128 stands for zero in the data rows.
Here is a table of points, one per row:
[102 133 122 131 183  88 144 129 119 139 187 118]
[148 150 132  81 121 113 128 150 129 127 121 159]
[145 113 134 151  93 144 122 129 134 143  91 102]
[148 145 113  84 121 122 138 146 123 126 123 159]
[154 116 100  55 150 109 121 131 126 151 142 165]
[146 148 114  81 123 115 139 147 128 127 116 156]
[125 136 112 136 144 179 188 132 109 108 172 165]
[148 183 155 100 150 123 108 122 116 113 142 138]
[218 141 152 142 139  98 148 115 158 104 142 113]
[137 117 130 149  91 144 120 125 136 142  88  98]
[ 94 105 123 133 138 135 121 105 122 113 108 137]
[143 113 136 147  92 146 121 127 130 141  94 100]
[ 84 130 111 146 147 116  78 114 102 145 143 125]
[132 117 109 104 145  89 106 120 112 102 148 113]
[139 186 133 140 134 116 102 146 111 144 183 103]
[113 125 150 147 143  98 156 107 138 153 146 133]
[155 150 118  92 119 132 144 145 121 130 115 148]
[152 110 136 150  94 143 118 132 134 148  93 113]
[151 111 139 147  92 143 118 132 132 144  95 106]
[110 122 129 175 167 163 175 107 111  90 130 139]
[147 148 111  82 123 115 138 149 126 126 121 158]
[152 147 113  88 123 123 141 144 126 126 120 156]
[113 143 119 145 157  84 155 119 122 116 175 109]
[119 120 123 116 169 120 121 137 104 179 158 121]
[ 86 103 123 129 136 135 128 102 124 120 105 136]
[116 124 148 134 140  86 155 116 132 161 127 115]
[126 118 132 145  90 146 120 116 135 135  91  93]
[119 124 130 175 168 163 175 107 116  98 132 138]
[172 103 161 194 143 192 163 101 116 126 151 137]
[157 106 138 135 112 136 124 138 129 146  90 127]
[142 150 132  77 124 106 129 148 128 121 118 158]
[102 155 118 133 152 103  95 104 101 153 148 116]
[101 132 121 134 185  92 145 128 116 144 189 113]
[139 144  88 117 116  79 124  88 140 131 140 111]
[115  48 162 158  76 145  75 128 151 100 156 132]
[132 108 113  61 166 137 100 117 134 144 135 168]
[124 121 133 147  88 140 124 122 135 131  86  95]
[110 104 134 141 111 140  71 169 131 118 124  97]
[142  85 158 130 139 114 134 111 126 167 116 164]
[ 92 105 123 132 133 127 125 103 124 120 104 140]
[121 124 132 149  90 138 125 113 138 126  84  89]
[189 161 146 119 102 174 133 171 145 109 110 123]
[146 152 133  80 122 107 129 151 125 121 117 162]
[154 147 130 119  98 137 111 171 156 117 112  95]
[ 82 112 103 148 145 123  78 111  98 141 139 130]
[ 73 111 106 135 138 122 107 135  96 128 163  89]
[ 74  93 134 150 126 139  55 131 108 140 119 134]
[ 90 104 122 131 137 126 124 103 124 115 102 142]
[ 99 108 124 127 138 147 129 110 115 100 119 140]
[ 91 105 120 123 127 150 131 108 128 131 105 136]
[126 123 131 150  88 141 126 117 142 122  83  95]
[129 145 146 143  52 154 124 155 170 101  87 102]
[ 89 103 124 126 127 147 132 110 127 134 107 139]
[152 142 130 113  97 144 116 165 162 118 112  99]
[152 149 125 151 101 117 104 166 150 135  98 125]
[159 159 108  96 172 106 140 126 138 136 182 152]
[145 151 131  79 120 114 128 147 130 121 114 161]
[126 165 111 137 100  81 166 126 155 109 107 137]
[ 94 117 159  93 146 115 154  91 128 184 117 121]
[100 108 124 130 140 147 133 115 115 102 123 141]
[ 95 105 121 133 138 139 119 111 117 110 110 139]
[127 161 118 141 113  75 165 123 131 109 129 127]
[144 146 118 118 130 126 164 148 120 175 201  71]
[169 134 165 119  83 146 133 177 152 119 112 112]
[136 123 144 133 184 130 187 167 101 104 166 162]
[141 129 127 111 107 139 125 152 156 107 117 109]
[ 96  83 191 165  96 159  70 129 121 169 110 114]
Along one direction, these points spread out more than along any other. How far along it is each point below, from 0 to 99? The average is 50, and the first point in the table lies past the average.
[159 129 118 191 146 155 138  84 139 124 161 129] 52
[147 145 108  82 120 115 139 144 124 125 119 156] 60
[146 197 165  98 150 126 114 131 117 113 141 135] 64
[151 161 136 120 121 169 155 169 120 148  93 133] 44
[147 153  82 126 178  90 116 102  91 138 207  83] 83
[162 144 159 145  66 135  99 159 163 115  81 151] 22
[153 148 118  94 116 133 145 145 121 130 118 152] 56
[141  79 151 157 122 182 133  92 124 113 142 146] 40
[170  79 162 116 168 131 132 122 134 224 126 186] 60
[134 130 128 133  95 190 144 186 131 132  98 150] 33
[100 148 115 139 149 100  90 105 103 150 145 119] 61
[151 133 145 168 120 113 115 105 178 108 127 117] 40
[ 89 103 126 128 138 130 126 102 124 118 102 139] 48
[146 136 127 116 100 137 122 166 161 115 111 101] 36
[ 86 106 122 124 128 146 132 106 132 128 107 138] 46
[104 131 123 133 186  88 145 128 118 140 188 114] 80
[124 126 134 149  90 140 121 112 145 125  81  93] 25
[154 149 119  95 123 132 147 143 121 124 117 153] 57
[ 95 109 121 132 134 133 124 105 122 114 109 141] 49
[155 106 127 102 135 203 133 126 133 126 173 124] 52
[146 120 107 134 131  84 107 163 110 143 165 130] 62
[113 101 121  90 170 143  86 109 122 128 166 166] 68
[134 132  92 131 188  83 113 109  95 134 214  87] 84
[120 149 124 150 139  79 162 115 123 109 160 119] 67
[ 99 111 127 141 152 153 151 110 107  97 127 139] 55
[193 164 127  95  92 135 124 188 138  82 120 125] 44
[118 151 120 147 140  81 161 113 121 112 158 113] 67
[120 120 132 146  89 142 122 115 136 132  87  92] 27
[ 87 123 134 110  84  98 124 101 175  99 138 125] 45
[101 105 124 131 138 144 128 110 116 100 118 141] 50
[125 111 118 174 134 123 110 120 161 138 132 142] 46
[ 98 131 118 134 182  88 141 129 119 140 187 114] 79
[ 88 103 125 130 134 129 123 107 125 117 105 139] 47
[151 159 140 122 119 165 153 173 119 143  96 134] 44
[152 160 131 111 116 162 153 161 113 138  97 141] 47
[113 125 113 173 122 118 102 117 143 120 140 150] 48
[121 125 130 151  88 139 121 112 141 124  83  93] 26
[101 135 123 133 183  86 145 126 119 137 189 113] 80
